[[135, 132, 122, 101], [105, 122, 121, 118], [128, 126, 134, 154]] gives 154, 101
[[121, 124, 118, 133, 135, 130, 130], [127, 128, 133, 126, 127, 126, 134], [156, 113, 115, 109, 129, 135, 138]] gives 156, 109
[140, 152, 144, 123, 125, 131] gives 152, 123
[122, 134, 141, 99] gives 141, 99
[99, 121, 122, 126, 117] gives 126, 99
[146, 154, 148, 137, 134] gives 154, 134
[116, 134, 153, 111] gives 153, 111
---
[[129 158 118 128 129 120 146]
 [114 132 127 119 117 108 124]] 108

[[136 118 125 128 130]
 [121 149 131 117 118]
 [131 122 116 130 129]] 117

[[137 108 112 109 114 111 108]
 [117 154 150 158 147 152 158]] 152

[[143 127 127 143]
 [152 112 123 154]] 123

[[136 136 128 134 136 124]
 [136 153 128 135 136 121]
 [117 137 128 137 114 117]] 136

[[133 145 147 142]
 [101 120 139 148]] 139

[[114 130 132 124 118]
 [133 134 139 129 134]
 [124 116 131 108 106]] 129

[[145 113 139 104 142 140 136]
 [121 148 146 149 122 115 142]
 [134 120 134 123 152 150 130]] 115
---
Q:
[[122 127 119 123 130 152 131]
 [117 139 131 139 115 120 128]
 [114 113 137 124 133 121 141]]
A: 128

Q:
[[153 127 115 137 126]
 [146 121 135 137 124]
 [129 127 132 136 120]]
A: 124

Q:
[[137 101 129 140 127]
 [136 128 133 126 126]
 [136 125 135 118 123]]
A: 126

Q:
[[125 127 132 120 135 144 123]
 [125 120  99 133 135 130 132]
 [129 141 133 131 129 127 143]]
A: 132

Q:
[[139 113 108 117 143]
 [126 103 123 149 134]
 [141 118 135 102 136]]
A: 134

Q:
[[110 113 133 121 122 104 125]
 [122 120 141 126 123 123 127]
 [130 136 121 137 129 131 133]]
A: 127
---
array([[119, 132, 156, 119, 118, 120, 119],
       [128, 131, 138, 118, 123, 148, 117],
       [129, 127, 112, 142, 141, 117, 145]]) 127

array([[144, 101, 115, 117, 157, 103, 119],
       [146, 103, 128, 129, 156, 102, 116],
       [112, 150, 126, 125, 104, 152, 143]]) 150

array([[122, 112, 113, 138],
       [142, 122, 137, 120],
       [127, 151, 121, 122]]) 151

array([[129, 142, 140, 119],
       [132, 133, 157, 118],
       [132, 138, 136, 134]]) 138

array([[120,  99, 101, 138, 107],
       [143, 102, 115, 123, 127],
       [136, 135, 131, 151, 144]]) 135

array([[157, 111, 112, 143, 109, 155],
       [141, 112, 118, 155, 114, 141],
       [110, 133, 124, 145, 130, 103]]) 133

array([[127, 145, 124, 133, 154, 127, 144],
       [ 99, 108, 131, 118, 102, 109, 135],
       [119, 151, 150, 134, 132, 155, 118]]) 151

array([[115, 146, 138, 137, 139],
       [117, 149, 133, 148, 153],
       [133, 126, 122, 118, 101]]) 126

array([[131, 131, 107, 125],
       [127, 127, 107, 128],
       [129, 129, 107, 127]]) 129
---
((116, 136, 113, 127, 136, 108), (128, 155, 132, 117, 127, 129), (132, 101, 127, 139, 127, 133)) -> 108
((101, 132, 130, 149, 124, 127), (149, 136, 133, 139, 134, 125), (132, 131, 127, 155, 135, 126)) -> 127
((131, 152, 139, 129), (153, 132, 128, 128), (128, 128, 131, 152)) -> 129
((126, 136, 137, 152, 132), (146, 146, 146, 145, 107), (100, 107, 108, 124, 127)) -> 132
((129, 133, 134, 115, 130, 140, 121), (151, 125, 128, 138, 123, 123, 123), (138, 131, 143, 111, 114, 129, 126)) -> 121
((130, 117, 126, 137, 117, 112, 112), (131, 129, 126, 130, 128, 127, 124), (128, 149, 131, 114, 128, 115, 123)) -> 112
---
[[112 119 118 102]
 [104 131 107 103]
 [106 107 108 114]] -> 118

[[153 136 118 129 129 111]
 [ 99 111 113 125 130 124]
 [108 137 136 126 120 136]] -> 118

[[123 157 130 110]
 [157 133 124 127]
 [137 155 129 112]] -> 130

[[129 102 145 120 129 104]
 [105 139 122 125 105 135]
 [130 124 131 127 130 124]] -> 145

[[116 116 122 112 113 151]
 [156 116 136 140 133 114]
 [146 116 126 126 133 122]] -> 122

[[130 134 133 157 131]
 [137 157 139 113 145]
 [137 141 147 120 124]] -> 133

[[122 148 118 125 116 123]
 [130 117 144 123 140 133]
 [124 128 152 130 112 125]] -> 118

[[123 125 134 143 130 123 124]
 [128 124 128 128 129 125 125]
 [133 104 127 117 133 121 120]] -> 134
